(in the rows, 128 means zero)
The same turns and mirrors carry the whole set onto itself, and each row onto the other rows of its family. Which rows share a family with each named row? Give them in list order.
These 30 rows form 5 families of 6 rows each.
z937: [102 118 117 127 152 150 123 135 116 160 163]
z234: [148 123 133 143 109 102 176 139 147 152 125]
z113: [124 115  97 138 138 104 151 116 167 166 121]
z127: [156 123 148 145 152 108 136 111 119 112 158]
z539: [129  91 111 121 132 143 151 122 153 169 105]
z543: [ 97 127 114 116 157 114 136  98 155 157 142]
z878: [ 90  90 133  99 111 115 113 130 122 138 138]
z4: [112 125  82 142 146 114 140 149 123 126 157]
z348: [108 107 117  97 144 119 116 144 128 130 173]
z774: [144 127 160 145 132 117 131 123 120  97 125]
z736: [150 112 123 139 166  90 140 115 142 117 161]
z49: [ 99 103 128 100 132 147 117 136 106 137 151]
z160: [112  88 137 159 129 131 135  94 113 146 111]
z798: [120 102 120  97 128 133 115 135  94 126 125]
z411: [131 108 156 127 143  95 122  95 127 109 150]
z950: [ 99  78 103 157 133 127 143 104 127 132 114]
z771: [135 109  95 164 108 102 140 154 130 124 143]
z88: [146 103 145 153 158 106 147 121 107 134 170]
z641: [121  90 137 156 132 148 159  94 129 140 123]
z360: [102 132 129 123 155 110 141 135 140 185 130]
z900: [130 112 157 127 117 103 122 151 169 118 136]
z880: [146 111 162 135 118  98 148 151 160 144 117]
z537: [133 120 121 126 162 108 152 170 114 127 155]
z788: [145 129  99 134 105 136 148 156 128 132 142]
z879: [115  81 144 161 118 118 115 107 125 116 121]
z711: [124  94 149 132 133 118 105  98 105 151 116]
z39: [143 118 159 131 143 104 128 147 155 136  99]
z286: [117  94 135 137 107 104 152 146 169 142 108]
z911: [114 119 110 110 153 121 149 117 150 178 116]
z614: [140 124  97 144 133 120 147 174 122 127 142]

The rest of the family of z160: z127, z49, z880, z911, z614
The rest of the family of z539: z937, z234, z774, z537, z711
The rest of the family of z950: z543, z878, z736, z771, z900

The same turns and mirrors carry the whole set onto itself, and each row onto the other rows of its family. Which rows share a family with each named row? Give them in list order.
These 40 rows form 10 families of 4 rows each.
z407: [149 110 119 117 132 121 147 114 141 152]
z204: [151 126 115 112 150 115 139 107 138 137]
z221: [129 104 164 130 134 120 148 135 119 150]
z72: [124 105 159 122 123 127 145 119 117 156]
z202: [123 111 160 128 138 142 134 126 110 145]
z748: [134 116 150 132 141 135 148 118 107 147]
z680: [100  90 140 158 119 109  93 111  98  96]
z633: [113  93 140 167 129 104  93 113 113  82]
z567: [148 113 109 119 139 118 144 114 145 149]
z740: [111  73 116 122 130  99 101 116 151  81]
z47: [105  87 146 163 129 100 102 109 103  86]
z470: [156 119 120 117 141 114 137 112 151 145]
z20: [132 115 165 135 131 127 135 132 113 148]
z436: [153 124 107 121 131 117 138 116 146 140]
z28: [106  79 111 119 127 107  99  97 147  84]
z540: [105  95 136 161 118 113  93  96 110  88]
z282: [103  82 146 154 114  94  91 114 125  90]
z185: [112  78 105 127 135  96 107  93 149  84]
z691: [104  73 112 114 136  93 118  96 149  89]
z333: [105  91 144 172 119  98 106  97 107 100]
z255: [114  79 101 119 138  97  96  99 146  92]
z366: [151 126 118 123 146 111 147  98 136 144]
z302: [115  71 110 125 131  90 105 105 151  88]
z719: [124 114 152 133 137 135 144 124 104 148]
z116: [130 108 159 129 122 132 133 126 112 155]
z83: [152 121 120 111 147 110 143 119 150 137]
z953: [159 114 117 109 146 101 145 111 140 133]
z52: [110  78 121 121 148  91 112  97 149  81]
z166: [125 106 166 125 127 137 133 138 112 141]
z157: [155 120 123 127 151 103 149 116 144 140]
z473: [110  89 121 131 144  89  98 101 140  74]
z828: [108  85 152 161 112  97  93 109 117  92]
z209: [ 98  85 144 161 117 108 103 104 107  91]
z19: [107  81 108 124 140  93 113 101 144  77]
z317: [128 118 164 127 131 131 142 128 108 142]
z405: [160 126 112 125 145 114 132 115 148 132]
z846: [115  86 119 122 141  90 105 100 145  74]
z461: [136 102 169 134 129 122 136 127 107 148]
z447: [103  80 144 168 117 103  97 106 115  97]
z380: [109  89 147 167 109  94 104 107 114  94]

The rest of the family of z116: z204, z47, z302
The rest of the family of z72: z633, z740, z366
The rest of the family of z447: z470, z19, z317
The rest of the family of z567: z719, z828, z846
The rest of the family of z748: z407, z282, z473
The rest of the family of z953: z680, z255, z461

